In the rows, 128 means zero.
Each path is a new rotation, seen through one point. The rows after it are directions, each followed by how far the rotation turns it, in degrees per step (0 if it stays put).
Each turn is a multiple of 5 degrees from 10 to 175, or 0.
Each row of a path follows its step; steps can be skipped.

step 0: 125 145 101 162 213 169 157 100 138 146 187 144 127 125 153 131 88 129 133 110 155 110 113 97 116 181 156 109 89 125 121 146 110 174 125 172 171 120 141 106 87 100 80 172 119 144 96 209 150 100 123 164 118 97
step 1: 143 168 89 141 137 130 104 111 129 169 118 80 143 129 74 132 88 120 142 112 136 125 130 161 178 162 138 227 146 136 83 182 165 151 103 188 166 123 106 130 149 129 124 147 104 138 177 148 110 75 115 169 81 154
step 2: 42 153 158 211 161 141 155 89 87 148 145 84 136 115 134 165 162 186 129 140 147 142 157 153 133 153 129 143 130 108 96 108 77 123 132 186 128 105 142 113 129 109 152 187 106 114 94 87 119 79 109 120 97 134
step 3: 106 143 93 138 180 173 128 127 119 187 110 151 169 109 101 157 108 152 175 145 104 160 129 129 128 134 117 127 135 63 183 183 146 159 143 150 68 133 131 82 135 56 137 191 156 177 152 148 115 122 148 161 114 126
step 4: 135 152 97 153 148 154 143 83 168 154 152 140 134 59 175 173 126 131 150 137 139 90 112 134 87 69 138 192 98 145 85 158 92 127 114 196 143 109 99 87 177 120 98 121 142 153 150 122 170 75 172 121 106 125
step 5: 101 138 88 118 77 130 162 152 163 166 86 62 164 95 120 177 145 140 128 149 142 155 144 150 153 145 135 159 144 117 147 131 96 146 102 138 92 110 91 83 151 114 41 150 139 88 117 96 64 83 96 135 95 128
step 6: 111 193 169 179 183 135 176 90 169 117 172 111 145 76 161 149 135 66 139 149 94 166 135 138 132 130 169 94 138 100 140 162 120 136 150 147 127 116 106 89 127 122 95 189 174 159 94 97 97 143 122 107 162 98
step 7: 182 175 103 175 143 156 131 129 144 180 110 106 150 125 100 152 131 92 149 112 139 129 97 133 148 114 123 120 166 156 144 145 142 143 26 142 77 83 62 112 186 129 129 125 137 169 157 142 121 157 173 101 96 95
step 8: 110 118 200 108 170 100 156 132 94 146 117 84 105 104 167 135 176 107 109 147 154 72 171 152 179 96 146 139 124 133 116 108 77 177 78 147 124 72 110 63 168 142 86 153 140 123 109 132 138 102 169 134 136 101
Directions:
132 122 112 138 122 120 115 125 134 119 125 121 127 129 133 133 140 127 138 129 135 135 133 125 130 132 124 130 110 131 112 148 129 123 115 133 130 132 125 141 133 141 131 132 137 140 144 130 136 137 133 128 133 124 => 120
127 117 134 129 136 131 137 127 116 139 130 128 136 144 123 123 126 120 140 128 130 126 138 113 126 123 126 129 134 131 120 144 126 127 129 135 128 122 135 139 137 123 104 121 137 138 119 121 124 129 122 113 122 143 => 0
139 137 133 117 143 137 122 136 133 127 119 118 124 115 142 121 121 128 134 133 121 129 128 121 111 140 124 132 144 138 113 134 141 130 132 130 125 129 133 125 119 124 138 124 138 133 138 132 124 121 121 117 133 122 => 125
138 124 140 126 135 120 122 121 142 136 137 121 118 126 121 119 128 115 136 132 128 123 123 124 134 148 123 121 111 140 138 122 133 127 122 129 126 121 121 132 134 126 128 119 143 117 116 117 120 130 136 133 123 117 => 40
133 137 119 136 140 127 138 139 132 130 126 127 128 128 129 122 125 141 129 115 134 132 135 133 126 118 122 137 132 143 134 126 114 113 128 130 127 115 115 142 124 136 139 113 117 128 130 111 128 126 130 123 116 123 => 130

step 0: 141 157 144 107 158 81 116 150 82 111 109 121 108 87 105 70 164 100 148 136 144 132 137 153 141 100 123 155 71 192 156 151 95 90 97 139 119 184 163 150 93 125 152 166 109 135 168 126 159 153 108 160 120 144
step 1: 92 131 110 68 138 131 167 130 127 131 121 130 129 166 83 113 154 157 150 143 126 119 137 137 138 74 131 152 82 110 126 101 167 118 171 84 130 138 107 155 71 174 175 92 63 161 121 154 156 141 155 131 125 171
step 2: 119 159 78 140 99 158 200 140 134 112 104 147 143 110 119 124 149 145 140 115 140 118 169 76 165 121 112 138 118 146 118 126 119 145 145 151 88 186 123 107 166 90 149 137 87 166 94 176 163 142 81 82 169 140
step 3: 98 132 186 156 178 119 107 83 110 110 120 166 120 96 111 107 169 141 129 141 160 172 149 140 129 101 104 122 129 111 135 125 85 167 172 149 95 177 82 156 162 153 137 102 146 170 129 176 138 134 119 99 72 117
step 4: 110 114 96 131 170 156 90 141 142 149 120 188 111 109 92 69 157 143 136 131 146 132 151 115 71 138 162 153 154 142 210 114 88 135 148 170 165 118 165 138 100 102 170 112 95 115 119 166 148 141 141 132 126 157
step 5: 107 134 81 83 125 144 138 121 151 107 123 152 106 125 96 140 122 179 159 196 172 71 125 148 126 132 61 122 107 143 144 110 72 150 105 109 104 136 172 117 144 111 168 120 106 176 139 101 96 108 155 123 91 138
step 6: 73 137 115 122 149 100 152 136 113 147 123 162 112 109 135 131 138 78 178 88 163 115 166 137 130 84 95 102 100 151 171 137 87 75 112 118 169 188 99 96 115 133 128 99 122 156 126 89 114 115 102 60 146 134
step 7: 96 104 121 124 121 143 168 103 139 141 169 152 137 182 135 140 126 143 192 125 127 163 112 141 125 157 169 131 133 134 177 106 97 146 181 146 92 104 88 137 89 164 137 81 129 206 106 146 128 121 148 75 150 110
step 8: 116 136 127 125 137 117 116 145 176 112 137 144 119 87 142 131 153 148 138 138 119 131 77 102 152 171 139 143 115 139 180 149 54 129 119 158 124 133 178 101 169 93 61 116 126 175 142 203 121 142 100 96 158 136
Directions:
125 114 140 125 133 128 114 120 113 123 130 131 121 131 118 139 133 122 126 116 120 120 134 133 128 125 149 128 123 120 126 139 128 123 134 133 137 132 122 135 122 130 135 123 133 124 127 117 132 133 137 113 127 152 => 125
125 128 126 127 136 139 138 133 135 126 136 120 129 147 120 111 124 126 134 128 126 126 136 126 116 134 144 138 127 119 117 120 117 114 129 126 125 110 127 114 128 133 135 109 132 122 130 137 132 131 126 137 128 132 => 120
121 124 107 123 127 133 129 131 132 108 143 115 129 132 135 123 126 123 124 123 143 130 127 129 136 131 130 121 118 136 132 117 128 129 124 117 135 142 131 138 110 131 138 130 134 119 138 117 121 121 123 131 121 135 => 70
136 137 115 120 126 125 128 130 128 122 117 118 117 124 106 137 130 118 136 123 128 127 132 125 120 128 112 140 120 125 125 137 130 130 128 112 130 126 123 132 126 118 123 117 117 122 123 127 113 119 144 136 138 132 => 85

step 0: 179 86 127 126 107 109 63 152 112 123 94 92 127 108 128 140 141 155 109 158 118 164 127 151 150 186 123 121 157 132 152 169 124 108 122 116 108 155 126 122 101 163 49 105 118 94 130 149 176 162 107 125 139 130
step 1: 106 114 170 108 129 143 126 136 137 109 172 138 154 57 133 124 103 111 72 154 86 84 166 172 125 101 115 126 108 129 106 181 113 152 162 159 115 158 111 144 96 89 178 143 85 111 140 116 160 116 125 131 129 117
step 2: 87 124 102 111 93 148 128 132 150 143 147 148 135 149 111 203 118 99 146 96 128 100 134 150 142 134 173 147 67 156 136 133 136 133 162 115 155 129 149 116 184 173 148 137 176 112 86 157 129 129 145 89 107 106
step 3: 156 170 105 123 110 96 111 129 120 114 102 103 112 93 149 139 124 128 123 150 158 136 77 119 161 133 136 89 133 147 125 118 127 131 75 198 173 103 180 93 108 164 115 96 148 78 134 84 125 158 131 128 117 126
step 4: 153 95 164 132 137 120 126 91 118 152 150 141 138 112 104 158 138 115 114 172 143 106 131 100 202 153 115 140 111 46 139 113 105 111 122 144 69 165 125 145 105 136 148 145 95 142 118 101 139 127 101 184 144 119
step 5: 96 121 169 124 95 128 123 136 166 132 138 122 141 121 144 132 157 111 121 127 85 113 184 133 106 114 173 148 154 118 138 162 175 133 127 98 84 133 100 95 164 154 96 108 159 84 98 178 184 153 122 148 138 155
step 6: 131 130 75 135 99 128 131 119 108 99 187 129 122 46 181 122 87 143 132 108 158 115 125 149 133 90 179 112 111 163 92 155 126 143 145 155 142 104 109 134 145 127 168 128 164 116 176 101 130 107 137 142 137 154
step 7: 86 105 121 121 125 118 110 85 134 174 124 130 127 146 111 166 108 112 141 112 205 98 77 126 160 144 115 143 106 140 87 49 99 147 157 128 96 161 143 96 105 119 109 111 167 133 120 122 110 143 131 126 109 101
step 8: 134 148 146 109 102 100 155 74 128 99 86 120 131 142 81 118 124 114 132 163 118 139 128 103 123 105 133 79 166 105 113 117 168 113 76 143 100 117 166 128 111 140 109 112 119 83 120 169 162 138 157 162 195 100
Directions:
144 124 136 142 123 135 133 137 123 132 127 141 123 125 148 118 133 138 126 123 123 139 131 115 140 117 133 131 118 121 143 128 132 135 125 128 117 132 129 123 124 123 119 129 133 122 117 134 117 125 118 139 122 138 => 65
130 128 139 127 131 137 144 143 124 133 136 128 121 112 135 122 148 128 121 131 141 134 116 138 123 118 121 122 128 123 121 134 121 114 134 137 125 132 139 130 128 130 131 139 135 137 140 118 137 120 135 132 131 119 => 135
136 118 117 128 148 121 117 130 126 124 125 138 130 129 129 130 131 119 131 147 135 133 126 115 121 124 120 117 131 119 140 135 123 124 114 117 120 123 120 116 133 122 138 126 135 124 121 126 147 122 128 126 123 120 => 80
129 137 126 128 133 136 129 126 146 117 136 128 119 113 128 138 119 129 124 124 128 125 132 125 133 127 121 110 128 134 139 130 129 125 118 137 118 124 113 149 126 116 121 125 126 129 123 112 116 123 139 129 132 125 => 140
125 124 124 117 123 139 146 130 126 127 112 137 122 128 119 135 127 118 108 123 119 127 127 113 120 117 135 130 124 128 118 122 144 119 121 115 115 133 130 132 139 141 129 125 125 128 121 126 131 126 134 117 128 133 => 120
129 123 116 121 127 125 128 119 121 122 125 131 125 126 143 130 129 133 135 116 131 107 130 133 122 127 118 124 126 132 129 141 131 122 119 126 113 132 140 119 115 127 139 136 110 139 132 119 124 144 121 133 117 136 => 130

step 0: 118 168 96 60 143 124 82 101 180 142 136 138 141 152 135 102 139 107 110 205 113 128 119 108 173 131 76 115 133 165 168 188 152 101 134 76 132 96 159 91 128 91 90 112 110 171 107 122 135 99 127 106 121 151
step 1: 135 131 68 111 144 104 152 148 166 145 154 81 137 97 129 138 113 123 141 164 66 138 74 134 93 96 141 112 134 74 145 160 118 161 94 187 149 118 177 136 140 122 141 42 99 130 149 147 131 134 105 130 144 77
step 2: 128 128 167 79 93 131 121 101 157 97 181 116 113 117 143 145 109 161 68 220 125 116 145 85 156 132 124 104 107 138 127 126 130 155 98 138 87 136 159 155 192 153 134 127 124 100 114 103 113 77 135 49 119 137
step 3: 129 130 70 71 174 98 112 100 179 127 154 116 108 148 125 121 146 117 181 166 108 110 142 130 123 90 73 91 175 87 183 118 148 183 170 121 117 135 99 131 140 120 104 158 122 143 149 94 168 164 80 91 123 112
step 4: 120 130 148 74 121 67 92 139 193 98 102 109 128 127 157 159 90 124 115 145 120 182 150 97 121 130 86 96 148 122 126 190 113 136 96 148 157 136 134 131 131 201 197 73 73 138 135 150 133 115 137 144 119 125
step 5: 96 149 81 97 109 152 78 103 111 128 185 121 156 108 149 88 128 140 125 145 75 89 133 131 120 99 54 41 158 116 153 123 112 118 105 132 75 114 170 100 162 126 138 116 144 117 74 126 102 105 143 117 156 124
step 6: 136 123 100 95 157 112 144 152 168 114 131 38 144 149 137 181 151 128 122 162 145 86 171 120 155 89 141 117 153 101 170 141 148 157 90 102 126 180 127 146 146 74 169 110 97 144 128 189 150 104 115 97 133 75
step 7: 175 183 170 48 123 145 139 106 165 87 158 132 82 106 133 118 114 122 118 131 109 125 150 121 104 89 117 82 178 142 79 143 141 179 143 140 119 119 155 138 176 166 153 91 150 174 117 150 104 159 133 109 161 162
step 8: 85 98 81 77 85 136 53 106 141 134 131 86 121 148 120 130 128 140 116 162 118 123 140 88 134 88 39 122 121 113 114 107 97 172 122 140 143 116 110 111 117 92 153 173 113 174 180 143 94 109 97 125 165 98
Directions:
130 135 122 120 134 133 142 125 136 131 121 143 120 126 127 140 121 129 129 120 121 123 121 114 114 124 136 133 125 124 124 113 131 134 130 114 121 124 119 131 140 127 134 136 130 122 125 134 134 113 144 116 126 112 => 85
122 122 114 120 126 134 120 130 122 113 122 139 126 124 132 127 129 136 121 127 107 134 127 135 123 131 124 139 120 128 123 125 132 125 107 137 129 129 142 134 127 126 130 131 124 129 134 118 135 121 134 150 144 121 => 100
134 124 131 131 122 121 124 129 131 123 123 115 120 142 143 136 131 115 98 129 129 136 135 118 135 133 128 135 132 128 128 118 117 129 124 116 136 122 128 118 127 118 124 125 119 119 132 127 135 119 137 126 126 139 => 170
121 130 139 139 131 135 119 122 142 120 132 134 133 122 135 126 114 134 120 116 116 138 132 137 130 124 154 111 120 135 119 128 121 137 124 128 131 136 126 117 137 134 131 128 120 134 131 123 118 130 128 120 127 135 => 135
126 107 123 124 130 123 124 141 123 111 133 138 133 124 126 130 138 134 122 140 133 122 125 149 130 123 129 131 118 133 134 117 133 130 138 122 117 135 117 121 134 116 140 122 132 128 119 128 137 130 130 121 116 137 => 110
107 139 122 117 123 141 134 111 115 123 137 130 122 139 121 121 130 130 121 128 119 122 129 127 124 122 126 126 129 142 139 141 120 119 145 125 130 129 130 123 138 126 124 135 134 121 139 128 130 133 139 129 126 141 => 145
128 137 127 131 125 132 147 121 124 139 127 126 128 118 136 127 137 129 126 145 124 119 142 126 138 131 140 136 132 131 121 118 123 136 114 136 112 149 130 130 135 122 121 116 131 126 134 132 133 142 129 127 128 127 => 80

step 0: 85 88 89 126 150 110 115 131 131 138 113 140 126 103 111 72 117 127 91 135 96 128 140 117 137 95 116 103 151 98 139 177 124 133 103 118 63 118 144 138 95 156 128 119 75 160 153 112 138 120 147 214 70 94
step 1: 97 117 79 111 139 100 138 132 125 108 111 135 191 164 107 113 94 179 140 188 110 167 81 139 126 112 169 140 121 166 151 141 154 90 75 103 170 137 124 114 130 126 145 75 125 130 91 162 136 155 90 123 162 141
step 2: 111 83 104 142 160 162 156 100 120 70 123 156 106 91 111 145 148 119 115 84 104 108 129 153 136 122 83 140 101 160 115 158 175 123 150 117 168 151 109 95 191 179 121 156 144 119 116 133 86 121 139 115 166 70
step 3: 109 162 174 140 113 93 142 143 96 145 140 81 129 149 181 158 117 98 148 148 138 159 100 123 125 145 101 93 79 134 141 155 158 172 140 155 125 156 149 98 128 118 171 173 179 113 115 81 117 180 128 69 127 119
step 4: 161 132 150 134 106 186 143 136 115 144 148 140 95 101 143 126 134 88 109 97 86 125 156 156 104 142 151 171 118 32 127 138 102 168 128 134 118 142 102 184 117 100 166 117 148 125 82 154 124 96 150 92 134 173
step 5: 90 109 123 101 143 116 114 167 131 168 128 125 115 95 86 157 144 115 172 167 179 148 135 124 183 130 135 137 161 121 128 131 91 182 152 137 148 97 102 187 73 99 113 143 126 152 182 131 113 126 96 163 79 134
step 6: 145 118 134 127 189 92 147 102 112 117 130 124 117 98 97 70 111 160 155 103 152 107 140 144 126 143 127 118 145 135 173 62 52 102 62 107 147 93 156 116 122 125 96 86 131 144 95 154 157 157 146 129 123 152
step 7: 138 122 101 116 153 129 63 125 118 80 150 110 131 170 72 137 131 122 127 152 153 89 128 143 95 129 117 128 106 144 127 150 144 96 177 159 170 113 120 55 141 127 57 149 73 146 144 101 152 96 122 123 146 144
step 8: 144 153 142 137 76 147 145 170 116 160 114 132 136 117 168 165 154 165 117 124 114 97 86 82 108 135 72 137 109 146 144 115 148 90 124 162 103 129 165 76 126 206 127 106 125 113 157 158 170 146 167 84 117 117
Directions:
147 137 121 121 126 135 129 140 132 112 129 118 135 126 145 133 129 129 132 122 136 132 123 127 116 117 109 134 122 127 131 118 149 142 130 126 131 122 125 119 123 133 134 137 130 126 121 129 129 125 133 125 135 118 => 65
119 130 122 136 133 148 135 135 140 116 128 138 117 131 133 111 128 119 120 127 140 120 135 141 110 131 128 140 124 124 128 126 123 121 126 128 130 136 133 134 134 137 127 130 134 141 132 115 120 124 126 135 115 123 => 160
126 137 131 138 118 125 123 128 127 131 113 129 133 130 130 115 136 130 137 128 129 130 121 143 122 139 115 116 125 128 135 122 129 134 103 130 117 134 132 137 127 129 127 125 136 133 130 128 143 138 111 126 141 135 => 140
142 126 123 120 123 118 130 124 126 122 132 145 125 133 120 117 129 137 133 133 110 128 134 126 117 131 130 138 126 135 116 127 124 141 128 122 129 117 125 134 109 126 126 131 127 145 139 121 121 150 134 124 127 126 => 65
127 141 149 135 129 121 124 119 124 122 133 128 135 118 121 134 132 136 143 133 137 118 142 131 122 111 128 135 127 117 120 124 126 128 121 153 139 118 130 136 131 129 128 120 126 130 132 123 136 122 131 122 122 121 => 35
123 129 128 127 142 123 127 128 128 124 137 138 124 150 125 135 137 126 129 114 123 137 122 115 117 135 121 123 134 132 125 124 124 137 127 147 133 133 141 125 139 143 131 127 115 130 125 134 116 124 117 114 131 131 => 70
